Each row is where one point has got to under a steady rotation. How many ticks took it there?
The counts run from 0 to 331.
[ 81 123 126  90 155 167 138 114 144 153 129 114 136 207 160 136 142 136
 108 118  57  97 110 113 163 128 129 125 140 132 131 179 172 129 166 125
 146 128 174 132 123  95 100 156 136 125 140 163 117 111 132 121 109 148
 158  82 103 118 100  99 108 134  94 103]
59
[104 101  97  92 125 124  84 137 121  99 121 155 128 125 105 122 114 142
 149 155  62 123  64  75 122 137 193  77 184 133 139 119 155 136 112 150
 131 130 158 155 132 117 114 160 154 115 112 145 122 105  99 148 134 134
 106  83 162 142  87 125 140 116 125 132]
297
[ 68  73 132  78 131 130 164  82 132 153 128 168  98 176  93 135 120 111
 137 117 106 113 122 135 119 157 156 128  98 167 103 124 188 120 107 149
 154 117 151 143 122 126  93 138 133 142 149 154 124 111 149 143  78 127
 148  90  99 158  70 113 116 112  73  71]
62
[133 108 110  73 167 145  90 149 105 134  73 112 137 129 173 149 112 125
 128 153  77  89  60 132 150 107 142 112 179 119 139 154 164 173 113 139
 145 124 142 143 140 119 119 146 125  71 104 153  97 132 108 172 122 138
 137  72 136 115 116 134 143  96  96 108]
34
[ 96 114 116  85 169 136 114 118 126 148  99 166 125 171 152 143 112 106
 134 158 108 123  92 121 129 148 141 126 140 139  98 116 181 163 113 181
 146 118 160 147 145 105 114 143 117 102 131 132 128 115 112 162  95 127
 145  67  79 149  80 136 123  73  89  70]
28
[144 138  87 116 135  99  98 167 132 122 112 195 139  85 116 113 130 133
 167 169 119 154 112  60 121 136 149  81 166 132 154  87 149 171 135 165
 126 153 140 120 121 155 168 144 111 117 134  89 168 117 102 131 160 118
 126 114 103 179 112 129 135 105 124 143]
227
[146 176 172 148 155 121 125 120 155 151 159 146 144 130 120 154 170 122
 146  97 108 134 149  68 136 137 114  89 141 147 167 172 108 158 186 157
 126 102 166  93  96  95 135 116 125 138 162 131 166 111 113 118 138 146
 170 158  76 151 125 117 103 139 144 132]
163
[144 148 121 146 126  87 100 105 137 106 151 155 130  53  52 108 127 132
 156 128 141 148  93  63 104 137 142  69 166 182 187 134  91 144 120 156
 109 100 124 117 112 140 129 108 143 136 160 130 149 113 119 147 137 108
 112 168 154 138 131 143 141 120 151 145]
152
[120 151  89 107 148 111 115 160 139 129 126 186 145 154 116 124 131 142
 137 141  85 146 130  64 130 137 147  96 140 122 126 106 176 165 148 183
 146 187 185 147 123 141 156 149 130 129 121  96 184 123 110 104 139 140
 133  91 112 162  98 109 130 120 128 135]
13
[118 152 112 108 131 127 102 184 141 153 130 155 148 158 171 119 155 151
 127 141  58 124 128  82 158 129 154 113 157 104 138 135 161 161 157 158
 143 175 179 146 111 125 163 147 115 122 121 125 172 123 115 106 137 130
 143  78 115 147 107 107 121 157 144 155]
14
[ 95 100 146 150 122 144 149 107 161 187 166 124 129 157 117 139 142 170
 124 116  73 101 136  98 156 118 138 122 122 159 129 199 150  95 172 110
 142 154 148 147 125 117 108 138 118 165 138 175 135 119 147 108  99 151
 159 124 167 107 109  67 116 188 139 136]
90
[136 124 159 160 135  90 175 100 172 171 162 177 113 133  97 154 152 103
 140 130 136 141 169 108 126 149 107 132  60 189 129 137 116 113 136 141
 128 115 118 116 106 140 122 101 103 186 188 128 165 131 149 120 114 137
 164 172  79 163 129 118 100 120 131 119]
166
[139 117 148 153 139 106 169 151 157 190 125 163 116 120 151 171 130 105
 154 127 150 124 174 146 147 130  75 170  88 125 134 133 129 137 125 122
 113 167 108 121 117 125 143 111  84 171 148  95 154 169 141 111 115 145
 180 148  77 142 155 121  97 123 129 103]
205
[117  45 141 131 125 119 143  64 131 135 109 107 104  84  82 136 106 111
 152 137 126 106  89 151 116 146 141 119 110 171 129 149 140 100  62 104
 134  90  99 119 129 140  79 108 136 163 136 184 102 121 133 165  89 128
 118 155 177 128 122 117 137 134 112  86]
106
[158  75  94 125 120  86 121 183 129 145 103 162 121  62 134 139 111 131
 150 175  83 139 111 127 139 103 159 131 126 120 129 105 154 137  95 136
 122 194 110 168 146 163 182 117  99 156 108 126 149 158 125 127 150 142
 112 108 175 147 124 104 138 155 143 168]
6
[132 113 141 108 163 139 141 154 154 201 103 143 155 157 198 174 135 104
 131 142  77  77 128 142 180 115 103 171 118 105 140 152 165 148 122 127
 130 169 140 132 118 100 138 121  98 135 128 130 118 151 127 125 126 137
 180  89  89 137 135 115  99 122 103 109]
244
[106  87 153 128 141 150 154  80 149 174 133  84 117 140 143 160 114 126
 130 123  87  86 118 157 158 120 118 145 105 172 150 201 146 105 130 109
 140  93 123 110 132 100  81 112 110 149 143 194  97 120 133 151  71 161
 170 141 143  99 116 107 113 141  94 102]
100
[ 62  53 130 102 138 136 159 112 135 166 113 139 112 161 134 160 118 114
 132 141  95 116 128 164 147 128 127 138  88 157  91 146 192  82 101 108
 149 150 146 147 115 127  89 126 114 171 149 177 115 138 168 122  84 145
 152 105 125 118  94  87 122 132  87 100]
61
[113  90 128 117 156 158 154 151 134 203 109 121 126 167 200 173 111 107
 131 128  64  86 128 157 158 127 109 158 102 104 106 157 183 137 124 125
 130 154 140 150 126 117 111 132  90 124 119 140 110 147 132 133 107 142
 173  62 104 124 102  99 111 140  78 101]
25
[ 80 132 128  90 154 153 148  76 135 137 136 140 129 188 114 135 127 134
 114 113  92 121 112 109 134 135 133 112 139 151 109 162 164 134 127 153
 155  87 173 121 130 101  68 153 145 107 145 177 124 114 141 149  84 142
 153 107  97 136  82 125 105 104  93  75]
317
[205 154 149 166 130 136  89 128 143 130 139  93 143  64 115 155 149 142
 142 130  99 108 114  87 161  94 124  92 178 147 175 187  78 130 151 129
 104 116 130 103 118  98 134  98 125 149 136 140 157 126 104 139 154 131
 148 180 174 119 171 130 135 151 164 173]
154
[122  88 118 126 123 109 163 179 150 181 139 187 112 139 156 157 139 122
 150 144  89 129 150 128 142 121 136 127  93 138 110 126 177 120 128 120
 119 212 136 160 131 146 163 123  89 166 129 140 155 151 146  90 128 144
 161  89 129 151 113  72 109 166 124 149]
16
[171 115 131 173 125  85 114 167 147 136 132 176 110  61  87 134 135 118
 162 155 142 151 141  93 114 139 131  84 114 146 161  98 107 139 115 144
 108 165 113 132 129 176 182 107 114 181 164 110 187 145 118 121 159 110
 123 163 131 162 151 129 118 114 148 171]
191
[138  83 149 136 137 121 168  73 147 142 125 111 103  85  82 149 110  88
 161 136 166 117 119 138  99 148 113 114  85 187 164 136 112 118  80 127
 112  66  87 109 117 126  89 102 125 163 165 144 109 127 143 177 104 125
 134 177 133 137 137 145 128  99 104  95]
141
[171 105  93 108 125 129  96 212 118 139  95 128 130  92 177 155 126 126
 141 168  71 107 100 124 148 108 160 112 155  95 165 126 162 155 112 103
 115 178 123 153 141 144 158 140 111 128  99 127 139 152 107 151 139 135
 134  77 165 117 151 113 129 120 134 163]
5
[136  80 121  91 132 141 125 142 128 174  95 114 123 124 154 150 102 119
 135 157  82  67  80 166 146 104 141 133 159 138 136 146 171 155  94 106
 132 130 120 145 143 126 110 128 116 116 104 171  86 145 127 162 111 140
 134  77 170 109 120 119 134 130  95 127]
289
[154  85 157 152 161 117 165  90 141 174 120  88 120  87 123 163 124 111
 153 119 135  94 117 170 140 122 102 146 112 158 167 177 100 104  93 100
 100  89  85  93 126  96 101  83 107 136 138 156 111 136 133 166  86 127
 162 167 149 104 151 120 123 119 104 123]
140
[123  51  84 101 123 113 144 136 122 137  72 130 105  91 145 155 102 103
 165 184 103  96  84 160 145 122 161 138 123 143 135 101 155 126  64 116
 126 164 106 157 159 155 130 141 113 149 106 147 102 150 131 156 110 123
 123  80 173 131 109 114 134 129  92 122]
36
[176 111 106 150 135  79 126 143 133 124 107 167 113  42  75 149 115 121
 179 153 148 153 102 124 117 135 135 103 118 161 174  95 106 155  75 119
  89 130  88 126 121 164 162 104 114 150 151 100 152 122 130 150 140 120
 108 182 120 149 154 137 142  96 140 137]
186
[115  58 112 115 100 116 150 102 126 127 127 109 110  75  86 134 102 151
 173 154 115 126  71 145 126 116 179 109 125 184 138 138 138  94  91  98
 141 121 111 155 132 150 115 137 124 166 118 186 104 116 148 155 101 133
 102 136 198 120 107 117 146 122 110 115]
330
[177 144 142 149 144 115 126 152 168 180 146 144 163 117 176 145 166 115
 135 106  95 106 158 104 159 106  96 131 123 127 161 162 109 141 175 124
 118 175 141 117 110 116 171 123  83 138 132 108 186 150 118 104 139 136
 169 147  91 126 159 121  85 162 140 153]
199
